Each path below is one point turned by a fixed rotation once a step. After each direction that follows a path, write how fast that rotation turns it, in deg/step (0 if it stays still).
Each turn is a multiple of 5 degrees from 10 to 175, or 0.
Each row of a path follows its step; steps can be skipped.
Rotation 1:
step 1: 4, 1, 7, -8, -10, -2, 1, 1, -5, 0, 2, 0, -9, -11, -21, -1, 0, -4, -4, 7, 5, -10, -3, 10, 2, -8, 4, -8, -6, 12, 11, -4, 7, -2, -12, 4, -17, -1, 3, -3, -1, -3, -4, -9, 11, -11, 3, 2, 6, -7, -3, 19, 4, -3, -6
step 2: 10, -13, -1, 5, -4, -5, 1, -5, 0, 0, 26, 7, -7, -7, 11, 2, -3, -2, 5, 7, -8, -3, 1, 14, 2, 5, 14, -6, -5, -7, 1, 3, 9, -5, 0, -5, -15, 2, 3, 2, -12, 3, 6, -7, 4, 7, 5, -1, 3, 12, -7, 5, -1, -10, -4
step 4: 0, 5, 9, 10, -10, 19, -13, 4, -3, 8, 6, -3, -5, -7, -10, 10, 8, -4, 4, 8, 1, -4, -2, -1, 13, 1, 11, -11, 3, 0, -6, -13, 1, -4, -12, -3, 9, -3, -8, 7, 7, -4, -2, -6, 8, -6, 1, -11, 2, 1, -10, -8, -6, -2, 10
step 6: 7, 12, 4, -6, -2, 2, -15, -17, -10, 19, 10, -1, 1, 5, 6, 8, 9, -1, 9, -11, 2, -4, 8, -1, -4, 5, -8, 0, -1, 7, 11, -7, 6, 4, 7, 2, -6, 5, 2, -3, -8, 9, -2, -9, 6, 4, -1, -6, -5, 10, -7, 8, 14, -3, -5
step 7: 4, -4, 7, 7, -20, 5, 8, 0, -1, -1, 2, 11, -10, -10, -3, 10, 2, 14, 1, -3, 1, 4, 6, 8, -7, 6, -9, -14, 3, 3, 9, -14, -2, -1, 1, -5, 7, -3, -9, -9, -2, -8, 0, -6, 3, 1, -1, -4, 8, 6, 3, -3, 20, 1, -7
step 11: 5, -7, -2, 3, 0, 17, 12, -10, -9, 5, 1, 3, -2, 7, 1, -20, -1, -1, 6, 2, 1, 8, 16, 4, -6, -1, 5, -10, -7, 6, 5, -1, 10, -7, 0, -5, -3, 2, -1, 7, 6, 1, -11, 7, 4, -3, 3, -1, -4, 6, -7, -19, 11, -4, -10
step 14: -9, -20, -4, 0, 5, -1, -1, -3, -15, 1, 8, -7, 0, 4, 8, 6, 0, 7, -4, 7, -1, -7, 15, 8, -4, 1, -3, 0, -12, 3, 2, -3, 2, 4, -11, -8, -16, 6, -9, -1, 1, 0, -12, -6, 9, 5, -6, -10, -3, 16, -3, 10, -6, 3, -2
step 19: 7, -1, 13, 1, -12, 6, 7, -12, -11, -6, 11, 7, -9, 0, -3, 9, 6, -9, 3, -8, -7, 3, 1, 7, -8, 0, 7, 9, -11, 1, 15, -6, 5, 3, -1, -20, -8, -11, -2, -8, 10, -4, -9, 0, -4, 2, 0, 4, 10, -4, 0, -1, 3, -4, 6
step 21: -3, -3, 4, 5, -23, 8, -6, 7, 2, 14, 8, 8, 0, 12, -1, -1, 1, 0, -20, 5, -1, 2, -10, -2, -4, 4, 7, -4, 9, 1, 4, -11, -7, -7, 5, -11, -11, 7, -3, 1, 3, 10, 10, 1, 12, -8, 7, -2, -1, 1, -2, 8, -6, 3, -7
Directions:
-2, 0, -1, 1, -1, -1, -2, 0, -3, 4, 2, -2, 1, -3, -3, 1, -4, 1, -1, -6, 2, 1, -4, 1, 0, -1, 1, 1, 0, 2, 0, 1, 4, 1, 3, 1, 1, 0, 1, -2, 4, 0, -1, 2, -1, 0, -2, 3, 3, 2, -3, 0, -3, 1, -1 => 160
1, 0, 1, 0, -1, 0, -3, 2, 1, -1, 3, 4, -2, -2, 1, 1, 0, -3, 2, 1, 5, -1, -1, 0, 2, -2, 0, 0, 0, -1, 4, 1, -2, 4, 3, -2, 1, 1, -1, 4, 3, 1, 4, -1, 2, 0, 4, 2, -1, 1, -1, 2, 3, -1, 4 => 20
1, 5, 2, 2, 0, 4, -4, 4, 0, -1, 1, -2, 3, 2, 0, -4, -2, -2, -1, 1, 1, 1, 6, -2, -2, -1, 2, -1, 3, 0, -2, 0, 1, -1, 0, 1, 2, 3, -1, 2, 1, 1, 0, 0, 0, 3, -2, 3, 0, -1, -1, -2, -3, -1, 1 => 60
0, 3, 4, -1, 0, -1, 1, -2, -3, -2, -2, 0, 3, 2, 0, 1, -5, -1, 0, 2, 2, 1, -1, -1, 4, 1, 1, -1, -4, 1, -1, -2, -1, -1, 2, 1, -3, -3, -3, -2, 1, -1, 2, -4, -3, 1, -1, 4, -3, -2, 0, 1, 1, 4, 0 => 155
5, 0, 1, -2, 2, -4, 1, 0, -1, -2, 3, -1, 2, -1, -3, 2, -1, -3, 4, 1, -2, 1, -2, -2, -1, -3, 4, -2, 0, 1, 3, 1, -1, 3, -2, 0, 2, -2, -1, -2, 0, 3, -1, 0, 0, -2, -2, -1, 0, -4, 1, -2, -2, -4, -1 => 100
Rotation 2:
step 0: 1, 2, 4, 12, -1, 18, 0, -9, -4, 11, -8, -2, 4, 5, -1, 12, -6, 6, -15, 1, -7, 0, -11, 3, 5, -14, -2, -13, 6, 5, 9, 9, 11, -5, 3, 13, 6, 16, 14, 8, 15, 5, -2, 4, 3, 0, 13, -6, -4, 7, 11, 7, 1, -5, 11
step 5: -10, 7, 1, 7, 1, 19, 3, -7, 14, -6, -15, 6, -3, 5, 0, 11, 0, 11, -18, -3, 4, 0, 9, 6, 3, -9, -3, -1, 7, 7, 11, -1, 6, 5, -1, 14, 11, 12, 14, -2, -5, 3, 3, 16, 4, 15, 9, 7, -1, 4, -2, -7, -2, 0, 12
step 7: 2, 1, 4, 0, -4, 19, -13, -7, -6, 1, 2, 0, 7, 11, 7, -10, 3, -12, -3, -8, 3, 13, 5, -4, 3, -1, -5, -1, 8, 10, 11, 20, 2, 1, 0, -2, 9, 25, 23, -10, 5, 3, -2, 11, -6, -6, 4, -3, 2, 3, 1, -2, -1, 5, 3
step 9: 0, 1, 7, 9, -13, 11, 0, 6, 16, -9, 2, 6, 12, -13, 8, -9, 2, -2, 2, 4, -5, 4, 11, -11, 6, -11, -2, 10, 4, 11, 16, 4, 16, -3, 1, 11, 5, 0, 5, -13, 6, 6, 7, 12, -6, 2, -2, -5, -2, 11, -6, 10, 2, -13, -10
step 12: 2, 11, 8, -5, -9, 17, -2, 5, 1, -3, -5, 8, 11, -9, 4, -4, 5, 6, -11, 4, -6, 11, 0, -11, 6, -13, -8, 5, 6, 1, -2, 13, 11, -12, -3, 8, 20, 17, 8, -2, 0, 2, 11, 12, -3, -1, -2, 0, 1, 12, 9, 3, -12, 3, 6
step 13: 10, 9, 5, -2, 8, 8, -1, -10, 16, -13, -6, 12, 2, 7, -5, 11, -1, 2, -4, -7, 8, -12, 10, 9, -8, -8, -7, -11, 8, 5, -2, 5, 14, -3, 4, 5, 7, -5, 8, -9, -1, -3, 2, 24, 8, 3, -1, 10, -12, 8, -9, 1, -13, -8, 4
step 14: -4, 9, -6, -2, -13, 12, 9, -11, 4, -6, 12, 5, 10, 4, 7, -1, 5, -3, -1, 9, 0, 10, 11, 3, -10, -5, 4, 9, 6, 20, 9, 18, 10, -17, -9, 1, -6, -1, 16, -9, 4, 4, -2, 2, -2, -4, 5, -1, -6, -1, -7, 1, -7, -11, -13
step 16: -10, 11, 13, -5, -5, 10, 5, -10, 11, -2, 0, 6, 3, 6, 1, 1, 11, 4, 17, -4, -7, -7, -2, 1, -10, 5, -7, -1, 13, 6, -4, 10, 13, 3, -2, 10, 3, -8, 3, -12, 7, 8, 0, 20, 1, 2, -4, -5, -12, 17, -3, 10, 3, -12, 11
step 17: -12, 10, -2, 3, -2, 22, 10, 0, 13, -7, 8, 3, 7, -8, 11, 4, -3, 7, -8, -5, -1, 17, 12, -18, 0, -4, -4, -1, 15, 8, 16, 4, 3, -15, -2, 12, 8, -1, -2, 1, -5, 5, 8, 6, 5, -6, 8, 3, -4, 2, 1, 2, -8, -12, -2
Directions:
1, 0, -3, -1, 5, 2, 2, -2, 1, 3, 2, -5, 0, 4, -1, -3, 3, -4, 1, 1, 2, 0, -1, 1, -1, 1, 0, 0, -1, -1, 0, 0, 3, -2, 1, 1, 2, 1, 3, 2, 4, 3, 1, -3, -3, -2, 1, 3, 1, -3, 1, 1, -1, 2, -2 => 95
0, 2, 1, -1, 2, -1, -1, 3, -1, 4, -3, -1, -1, 1, 4, 2, -1, -3, 0, -4, -4, 1, 0, 3, 0, -1, 1, 2, 1, -1, -3, 1, 0, -1, -5, -1, -3, 2, 3, 1, 1, 1, -3, 0, 1, -2, 0, -3, 1, 3, 3, 3, 0, 2, -1 => 95
1, -3, -1, -2, 1, 2, -2, 0, -5, 1, 3, 0, 4, 0, 2, 2, -2, 3, -3, -4, 1, 2, 3, 1, 1, -2, -1, 2, 1, -3, -1, -1, 0, 1, -2, 4, 5, 0, 1, 3, -1, 0, 0, -1, 0, 0, 0, 1, -2, -4, 1, -1, 3, -1, 1 => 145
-3, -2, 0, 3, 3, 2, 1, 1, 1, 1, 2, 2, 0, -2, 3, -3, 2, 1, 5, 2, 1, 3, 1, -1, 0, 2, -1, 1, -1, -3, 2, -2, -1, 2, -4, 4, -3, -3, -2, 1, 0, 4, -2, 2, -1, 1, -1, 1, 1, 2, -1, 1, 1, -1, 2 => 55
